In the data rows, zero lies at 4.5, halfway between 4 and 5.
Here are some rows, each followed by its group. Rows of different groups can look alike.
[4 3 3 8 6 3 1 7 6 4 6 6 2 7 3 5 2 5 3 4 3 5 4 2 9 2 6 7 3 7 5 9 4 9 6 4 4 2 3 6 4 4 5 6] U
[5 3 4 6 6 6 3 4 5 3 6 7 2 5 4 5 3 5 6 5 4 5 5 2 5 4 4 7 6 7 4 5 5 7 5 5 5 3 3 6 3 4 4 7] U
[6 3 3 9 7 6 3 5 6 2 7 6 1 7 1 5 3 7 0 1 4 6 5 3 9 4 6 5 4 8 6 8 3 6 7 4 7 4 4 4 4 3 5 4] U
[5 2 4 5 6 5 6 7 7 1 7 4 4 6 4 4 3 5 3 3 7 6 5 2 5 1 5 5 4 6 3 5 4 7 4 6 6 4 4 2 3 4 5 6] C
[4 4 3 4 4 4 5 4 5 5 4 4 5 4 5 3 3 6 5 4 4 6 3 5 5 6 5 4 6 4 7 4 4 4 4 3 6 3 6 4 6 3 3 4] S
[6 2 3 7 7 6 5 5 6 3 7 6 2 5 2 5 3 7 2 1 6 6 4 3 8 4 4 6 6 7 6 7 3 6 5 5 7 3 6 3 5 2 4 5] C
[5 2 3 8 7 6 3 5 6 3 7 7 1 6 2 5 2 7 2 2 4 6 4 2 8 4 5 7 6 8 6 7 3 8 6 4 6 2 5 5 5 3 4 6] C
[3 5 5 4 3 4 5 7 4 6 3 4 6 4 6 5 7 3 5 5 5 3 3 6 6 5 2 5 4 3 5 6 6 5 3 5 4 5 5 4 6 5 4 3] I
[5 2 4 6 6 6 4 6 6 2 7 6 3 6 3 5 3 5 3 3 5 6 5 2 7 2 5 6 5 7 5 7 4 8 5 6 6 3 4 4 4 3 4 6] C
[5 2 3 6 6 5 4 7 8 2 7 5 3 6 4 3 1 5 4 4 5 6 5 1 5 1 7 6 4 7 4 6 4 7 4 5 6 2 4 4 2 4 5 7] C
[4 7 6 6 3 5 1 2 1 7 3 7 3 3 3 8 8 4 5 7 2 1 6 6 5 6 1 6 3 4 3 7 5 5 6 5 1 5 2 9 4 7 6 4] W
[4 8 6 5 2 2 1 3 1 7 3 3 5 4 3 5 7 2 4 7 2 3 6 7 4 5 5 4 1 2 1 6 5 4 6 4 0 7 1 8 3 8 7 3] W
[5 4 5 5 5 6 4 3 4 4 5 5 4 5 3 4 5 5 3 3 5 5 6 4 4 4 5 4 4 5 3 4 4 3 5 5 5 5 4 4 3 5 5 5] B
[6 3 4 7 6 5 3 4 6 3 7 5 3 6 2 3 2 6 1 2 5 7 5 3 7 3 7 5 4 7 5 6 3 5 6 4 6 4 4 4 3 4 6 5] U
[6 2 5 6 7 7 6 6 6 0 8 5 3 7 3 5 4 4 4 3 7 5 6 1 4 1 5 6 4 7 2 5 4 6 4 7 6 4 3 3 1 5 6 8] U
[5 7 6 5 3 2 2 3 2 5 4 2 5 5 3 5 6 2 4 6 4 4 8 6 2 3 6 3 0 3 0 5 4 4 5 5 1 7 1 7 1 8 8 4] W
[6 5 5 4 5 4 6 2 5 3 5 3 5 6 3 3 3 4 3 3 5 7 7 4 3 3 7 2 3 4 2 2 3 2 4 4 5 7 3 3 1 6 7 5] B
[5 3 4 3 5 5 6 4 6 4 5 3 6 4 6 3 3 4 6 5 5 6 4 4 1 3 7 3 6 4 4 1 4 4 3 4 5 4 5 3 3 5 4 7] S
[4 3 3 7 6 4 3 5 6 4 6 5 2 7 3 4 2 5 3 4 4 5 5 2 7 2 7 6 4 7 4 8 4 7 6 3 5 3 4 5 4 4 5 6] U
[3 6 4 5 3 2 4 6 3 6 3 3 6 5 4 4 6 4 3 5 4 4 3 7 6 5 4 4 2 3 5 7 5 4 4 4 3 6 5 5 6 5 5 2] I
[5 3 3 7 6 5 4 6 6 3 6 5 3 6 3 4 3 6 2 2 5 6 4 3 8 4 5 5 5 7 7 8 4 5 5 4 6 3 5 3 5 3 4 4] C
[6 5 5 5 5 6 5 3 4 4 5 6 3 4 3 6 5 5 4 3 5 4 6 5 4 6 3 4 5 5 4 4 3 2 6 6 5 5 5 5 4 4 4 4] B
[2 6 4 4 3 1 4 8 4 7 3 3 7 5 5 3 6 4 3 5 4 4 2 6 8 5 4 4 3 3 6 7 5 5 4 3 3 5 5 4 7 4 4 1] I
[6 4 3 7 6 5 4 4 6 3 7 5 2 6 2 4 2 6 1 1 5 7 7 3 7 4 7 4 4 6 5 6 2 4 6 4 6 5 3 4 2 4 6 4] U
[4 5 5 3 4 4 7 6 4 5 4 4 6 4 5 4 5 5 3 3 5 5 3 6 6 7 3 4 6 4 7 4 4 3 4 5 6 5 7 2 7 3 3 2] Q
[6 4 6 3 6 7 8 4 6 3 5 4 5 4 6 4 4 4 6 4 6 5 6 4 2 4 4 5 6 5 4 2 5 3 3 6 6 5 5 2 3 4 4 6] S
[5 5 4 3 4 4 4 2 4 6 4 5 5 3 5 4 4 5 6 5 4 5 4 5 3 7 4 4 6 4 6 3 5 3 5 3 4 5 5 5 6 3 4 4] G
[4 5 4 4 4 4 6 6 4 5 3 3 6 4 6 5 6 4 4 4 5 3 3 6 5 6 3 4 4 3 6 4 5 4 3 5 4 5 6 4 6 4 4 3] K
[6 2 4 6 7 7 5 6 7 2 7 7 2 6 4 5 2 6 4 3 5 6 5 2 6 3 4 6 6 7 5 6 4 7 4 6 6 2 4 4 4 3 4 7] C
[3 5 5 4 3 2 4 7 4 5 3 3 7 5 6 4 6 3 5 6 5 4 4 6 4 4 5 3 2 3 3 5 5 5 3 5 3 5 4 4 4 6 5 4] I
[3 5 4 3 3 2 6 7 5 6 3 2 7 5 6 2 5 4 5 5 4 4 2 6 4 4 6 3 4 3 5 4 5 5 3 3 4 5 6 4 6 5 4 3] Q
[5 2 4 6 7 6 5 7 7 2 7 5 3 7 4 4 3 5 3 3 6 6 5 2 6 1 5 5 5 7 4 6 4 6 4 5 6 4 4 3 3 4 5 6] C
[4 7 8 4 3 5 3 4 2 5 4 6 4 4 6 7 9 2 8 8 4 1 7 5 1 4 2 5 3 3 1 5 6 5 4 7 0 5 1 8 3 7 6 6] A
[6 7 8 5 3 6 4 3 1 5 4 6 4 3 5 8 9 2 7 7 4 1 7 5 2 5 1 5 3 3 1 4 6 4 5 7 1 5 2 7 3 7 5 6] W
[6 9 6 6 3 3 3 2 0 6 4 4 4 4 1 6 8 4 2 3 4 3 7 7 6 6 3 2 1 2 2 6 3 1 7 5 3 8 2 6 3 7 7 1] W
[3 8 6 6 3 3 1 4 1 7 3 6 3 4 4 7 8 4 6 7 2 1 5 7 6 7 2 5 3 4 4 7 5 5 6 5 1 5 2 9 5 6 5 3] W
[5 2 4 6 6 4 6 8 6 2 6 5 4 7 4 4 4 5 2 2 6 6 4 3 7 2 5 5 4 6 5 7 4 6 4 5 6 4 5 2 5 4 5 4] C
[5 4 4 2 4 4 4 3 6 5 3 3 6 4 6 3 3 4 7 7 4 5 4 4 2 4 7 4 5 3 4 2 5 4 4 3 4 4 5 4 3 5 4 6] G
[5 5 4 5 4 4 3 4 4 5 4 5 4 4 4 5 4 5 4 5 3 4 5 4 5 5 5 5 4 5 4 5 4 4 5 4 4 4 4 6 4 5 5 4] B
[6 9 5 7 3 3 2 0 0 6 4 3 4 5 0 5 6 5 0 1 3 4 6 8 7 8 4 2 2 2 4 6 2 0 7 3 4 9 4 5 5 5 6 0] W
[5 7 5 5 2 2 1 3 2 6 3 2 5 5 3 4 6 2 5 7 2 4 7 6 3 3 7 3 0 2 0 5 5 4 6 4 1 6 0 8 1 8 8 4] W
[5 4 4 2 4 5 6 4 6 4 4 3 6 3 6 4 3 4 7 5 5 5 4 4 1 4 6 4 6 4 4 1 5 3 3 4 5 4 5 3 3 5 4 6] G
[3 4 4 3 4 5 5 4 5 6 4 6 5 3 6 5 4 6 7 5 4 4 2 5 5 7 3 6 7 5 7 4 6 5 4 4 5 2 7 5 8 3 2 5] S
[3 6 5 4 3 3 5 6 3 5 3 2 6 5 4 4 6 4 3 4 5 5 3 7 5 5 4 3 3 3 4 5 4 3 4 4 3 6 4 3 5 5 5 2] I
[5 5 5 4 5 5 5 4 4 4 5 5 4 5 4 5 5 4 5 4 5 5 5 4 4 4 4 4 5 5 4 4 4 4 4 5 5 5 4 4 4 5 5 5] B
[4 4 4 3 4 6 6 3 5 6 4 5 5 3 6 5 4 5 7 5 4 5 3 4 3 7 4 5 7 5 7 2 5 4 4 4 6 3 6 4 7 3 3 5] S
[5 2 3 6 6 5 5 7 7 3 6 5 3 6 3 3 2 5 2 2 5 7 5 2 7 2 6 5 4 7 5 6 4 6 5 5 6 3 5 3 4 4 5 5] C
[3 6 3 4 3 2 3 5 4 8 2 4 5 3 6 4 5 5 6 7 2 4 1 6 6 6 4 5 4 3 6 6 6 6 5 3 3 4 5 6 7 4 4 3] K
[4 2 4 5 6 4 5 8 7 3 6 5 4 7 4 4 3 5 4 4 5 5 4 2 6 1 6 6 4 7 5 6 4 8 3 5 5 3 4 3 3 4 5 6] C
[5 3 4 6 7 6 6 7 6 2 7 5 4 6 3 4 3 6 2 1 6 6 5 3 8 3 4 5 5 7 6 6 3 6 4 5 7 4 5 2 4 3 5 4] C
[5 3 4 3 5 5 6 4 6 4 4 4 5 4 6 3 3 5 5 5 5 5 4 4 3 5 5 4 6 4 5 2 4 4 4 4 6 4 5 3 5 4 3 5] S
[6 4 6 3 5 7 7 3 4 4 5 5 5 3 6 6 5 4 6 4 6 4 5 4 2 6 2 5 7 4 5 1 5 3 4 6 6 5 6 3 5 4 3 6] G
[3 5 5 3 4 5 8 6 5 4 4 3 7 4 6 4 6 4 5 4 6 4 3 5 3 5 2 4 5 3 4 2 5 3 3 6 5 5 6 2 6 4 3 4] Q
[6 3 4 7 7 6 4 4 5 3 7 6 2 5 2 5 3 6 2 1 5 6 6 3 7 4 5 5 5 7 5 7 3 4 6 5 7 4 4 4 4 3 5 5] U
[4 6 5 4 4 3 5 6 4 5 4 3 6 5 4 4 6 4 3 4 5 4 4 6 6 5 4 4 3 3 5 6 4 4 4 4 4 6 4 4 5 5 5 2] I
[6 3 4 6 6 7 4 4 6 2 7 7 2 5 4 5 3 5 4 3 5 5 6 2 5 4 4 6 6 7 5 5 4 6 5 5 6 2 5 5 4 3 4 7] U
[6 2 4 7 8 8 6 5 7 1 8 6 2 6 3 5 2 6 3 1 6 6 6 1 5 2 4 6 6 8 4 5 3 5 4 6 8 4 5 3 2 3 4 7] C
[6 2 4 6 7 8 5 4 7 1 7 6 2 6 4 5 3 5 4 2 6 5 6 1 4 3 5 6 6 7 4 4 4 6 4 6 6 3 4 4 2 4 5 7] U
[5 5 4 4 4 5 4 2 3 6 3 5 5 3 5 5 4 6 5 4 4 4 4 6 4 7 3 4 6 4 6 3 5 2 5 4 5 4 6 5 7 4 3 3] G
[6 8 7 5 3 4 4 2 1 4 4 3 5 5 3 6 8 1 4 5 5 3 8 7 2 4 4 3 1 2 0 4 5 2 5 6 2 8 2 6 1 8 7 3] W
[4 4 3 3 3 3 3 4 5 6 3 4 5 4 6 3 2 5 6 7 3 5 3 4 4 5 7 4 5 4 6 4 5 5 5 2 5 3 5 6 6 4 4 5] S
[4 4 5 3 5 4 6 4 5 5 4 4 6 4 5 4 4 5 5 5 5 5 3 5 3 5 5 4 6 4 6 3 4 3 4 5 5 5 6 3 5 4 3 5] S
[4 5 5 2 4 4 7 6 5 4 3 2 8 4 6 4 5 3 5 5 6 4 4 6 2 4 4 3 4 3 3 2 5 3 3 5 4 6 5 2 4 6 4 4] Q
[5 5 4 3 4 5 5 3 5 5 4 5 5 3 6 5 4 5 6 5 4 4 4 4 2 6 5 5 6 4 5 2 5 4 4 4 5 4 5 5 5 4 3 5] G
[5 7 7 6 3 6 3 2 1 6 4 6 4 3 3 8 8 4 4 4 3 2 7 6 5 7 1 4 3 3 3 6 5 2 6 6 2 6 3 7 5 6 5 3] A
[5 7 5 6 2 2 0 3 2 6 3 4 4 5 4 5 7 3 5 8 2 3 6 6 4 5 5 4 1 3 1 7 5 5 6 4 1 5 0 9 3 7 7 4] A
[4 4 6 3 4 5 7 6 5 5 4 4 6 3 7 5 6 4 6 5 6 3 3 5 3 5 2 5 6 4 5 3 6 5 3 6 5 4 6 3 6 4 3 5] Q
[3 4 4 4 4 7 4 5 4 5 4 8 3 3 7 7 5 5 7 5 4 3 3 3 5 6 1 7 8 6 7 5 6 6 4 5 5 2 7 6 7 3 2 6] S
[5 5 4 3 5 6 7 3 4 5 4 4 5 3 5 4 4 6 4 3 5 5 4 5 4 7 4 4 7 4 7 2 4 2 5 4 7 6 7 3 7 3 3 3] S
[4 4 3 3 4 4 4 3 5 6 3 4 5 3 6 3 3 6 6 6 3 5 3 4 4 6 6 4 5 4 6 3 4 4 5 2 5 4 5 5 6 4 4 4] G
[5 4 5 3 5 4 7 4 6 4 4 2 6 5 5 2 4 4 4 4 6 6 4 5 3 4 6 2 5 4 5 2 4 2 4 4 6 6 5 2 3 4 5 4] S
[4 6 5 2 3 3 6 4 4 5 2 2 8 4 6 3 6 3 5 5 5 4 4 7 3 5 5 2 4 2 4 2 4 2 3 4 4 7 5 3 4 6 5 3] K
[4 2 4 6 6 4 4 9 7 3 6 4 4 7 5 4 3 4 4 5 5 5 4 2 6 1 6 7 4 6 4 7 5 9 3 5 5 2 3 4 4 5 5 7] C
[4 5 3 3 3 4 2 3 5 7 3 4 5 3 6 4 4 5 7 7 3 4 3 5 3 5 5 5 6 4 7 4 5 5 5 3 4 3 5 7 6 4 3 5] G
[4 3 4 3 5 5 6 4 6 4 4 4 6 4 6 3 3 5 6 5 5 5 4 4 3 5 6 4 6 4 5 2 4 4 4 4 6 4 6 3 5 4 3 5] S
[4 4 4 3 5 5 5 4 5 5 4 5 4 4 6 4 3 5 6 5 4 5 3 4 3 5 5 5 6 5 6 2 5 5 4 4 5 3 6 4 5 3 3 5] S
[4 4 4 4 4 5 4 3 4 6 3 6 4 3 5 5 4 6 6 5 3 4 3 5 4 7 5 5 7 4 7 4 5 4 5 3 5 3 6 6 7 3 3 4] S
[3 5 4 3 3 2 4 7 5 6 3 3 6 5 6 4 5 4 6 6 4 3 2 5 5 4 4 5 4 4 5 6 6 7 3 4 3 4 5 5 6 5 4 4] I
[3 6 5 4 3 3 5 6 3 7 3 4 7 4 5 4 7 4 3 4 4 4 2 7 7 6 2 3 4 3 6 6 5 3 4 4 4 6 6 3 7 4 4 1] I
[4 4 4 2 4 5 5 4 5 5 3 4 5 3 7 4 4 5 8 6 4 4 3 4 2 6 4 5 7 4 6 2 5 5 4 4 5 4 6 4 6 4 3 6] S
[7 2 6 6 7 8 7 6 7 0 8 6 3 7 3 5 5 4 3 2 8 6 7 2 4 0 4 6 5 7 2 5 4 6 4 8 7 4 4 2 1 5 6 8] U
[2 5 5 4 3 3 4 8 4 6 3 4 6 5 6 4 6 4 6 7 4 3 3 6 5 4 4 5 4 3 5 5 6 6 3 4 3 4 5 5 6 5 4 4] I
[5 7 6 5 3 5 3 3 1 5 4 4 5 4 4 6 8 2 5 5 4 2 7 6 3 5 3 3 2 3 1 5 5 3 5 5 1 6 2 7 2 7 6 4] W
[4 7 3 3 2 0 3 3 4 7 2 1 7 4 4 2 4 5 4 6 3 5 3 7 5 6 8 2 3 2 5 4 4 2 5 2 4 7 5 5 6 5 5 1] K
[5 5 5 4 5 5 4 3 5 4 5 4 4 4 3 4 4 4 4 4 5 5 6 4 4 4 6 4 4 4 3 4 3 4 5 4 5 5 3 4 3 5 5 4] B
[4 3 5 3 4 5 6 5 6 4 4 4 6 4 6 4 3 4 6 5 5 5 3 4 3 4 5 4 6 4 5 2 5 5 3 5 6 4 6 3 5 4 3 6] S
[5 5 5 6 5 6 5 3 3 4 5 6 3 4 3 6 5 5 3 3 4 4 5 5 6 6 2 5 5 5 5 5 4 3 6 5 5 5 5 5 5 4 4 4] B
[5 5 4 5 4 3 4 3 4 3 5 3 4 5 3 3 4 5 2 3 5 6 5 5 4 4 7 3 3 4 3 4 3 3 5 4 5 7 4 4 3 5 6 3] B
[4 3 4 3 5 5 5 5 6 4 4 4 5 4 7 4 3 4 7 6 4 5 3 3 3 3 5 6 6 5 5 3 5 6 3 4 5 3 5 5 4 4 4 7] S
[5 7 6 5 3 3 1 3 2 5 4 4 4 5 3 5 7 1 6 7 3 3 8 6 2 3 6 4 1 3 0 5 5 4 5 5 1 6 0 8 1 8 7 5] A
Which 4 groups are nearest to each row below, nearest first, going by the average distance to the group's rows?
[5 7 5 5 2 2 0 3 2 6 3 3 5 5 3 4 7 2 5 7 3 3 7 6 2 4 7 3 1 2 0 5 5 4 5 4 1 6 0 8 1 8 8 4] >> A W B I
[5 5 4 3 5 4 5 3 6 4 4 4 5 4 5 3 3 5 4 4 4 6 5 4 3 5 7 3 5 4 5 2 4 4 5 3 6 4 5 4 4 4 4 5] >> G S B Q
[5 3 3 7 6 4 2 4 5 4 6 5 2 6 2 4 2 6 2 3 4 6 5 3 8 4 7 5 4 7 5 7 3 6 7 3 5 4 4 5 4 4 5 5] >> U C B S
[3 6 6 3 3 4 5 7 4 5 3 3 7 4 6 5 7 2 6 6 5 3 4 6 2 4 3 3 3 2 2 4 6 4 2 6 3 6 4 4 4 6 5 4] >> I Q K G
[5 4 5 4 5 5 4 4 5 4 5 5 4 5 4 4 5 4 5 5 5 4 6 4 3 3 5 5 4 5 2 4 4 5 4 5 4 4 3 5 3 5 5 6] >> B G S U
[6 2 3 7 7 4 3 4 6 3 7 5 3 7 2 3 2 6 2 3 4 7 6 2 7 3 8 5 4 7 5 6 3 5 5 4 6 4 4 4 3 4 6 5] >> U C B S
[3 6 5 3 3 3 3 5 3 6 3 4 5 3 6 5 7 3 7 8 3 2 4 6 4 5 3 5 4 3 4 5 6 5 4 5 2 4 4 7 6 6 4 4] >> I K G A
[5 4 5 5 5 5 5 3 4 4 5 5 4 5 3 5 5 4 3 3 5 5 6 4 5 5 4 4 4 5 4 4 4 4 5 5 5 5 4 4 3 5 5 5] >> B G S U
[5 5 4 5 4 3 4 4 5 4 5 4 5 5 4 3 4 4 4 4 4 5 5 5 5 4 6 4 3 4 4 5 4 4 5 4 4 5 4 4 4 5 6 4] >> B I G K
Which 4 groups are nearest to each row below, nearest first, going by the distance to the group's nearest row?
[4 5 4 3 4 3 7 5 5 5 3 2 7 4 6 2 4 5 4 4 6 6 3 6 4 5 6 2 4 3 5 3 4 3 3 4 6 6 6 2 5 4 4 3] >> S Q K I
Which 4 groups are nearest to each row below, nearest first, going by the distance to the centre of the group?
[3 4 5 3 4 5 5 6 5 5 3 5 6 4 7 5 5 4 8 7 5 3 2 5 3 4 3 6 5 4 5 4 7 6 3 5 3 3 6 4 6 4 3 6] >> S Q G I
[5 4 4 3 4 5 5 2 4 5 4 4 5 3 5 4 4 5 6 5 4 4 4 5 2 6 5 4 6 4 5 2 4 3 4 4 5 5 6 5 5 4 4 5] >> G S B Q
[4 5 3 3 3 2 3 3 5 6 3 3 6 4 5 2 3 5 5 6 3 5 4 5 4 5 8 4 4 3 5 3 4 4 5 2 4 4 4 6 4 4 5 4] >> K G S B
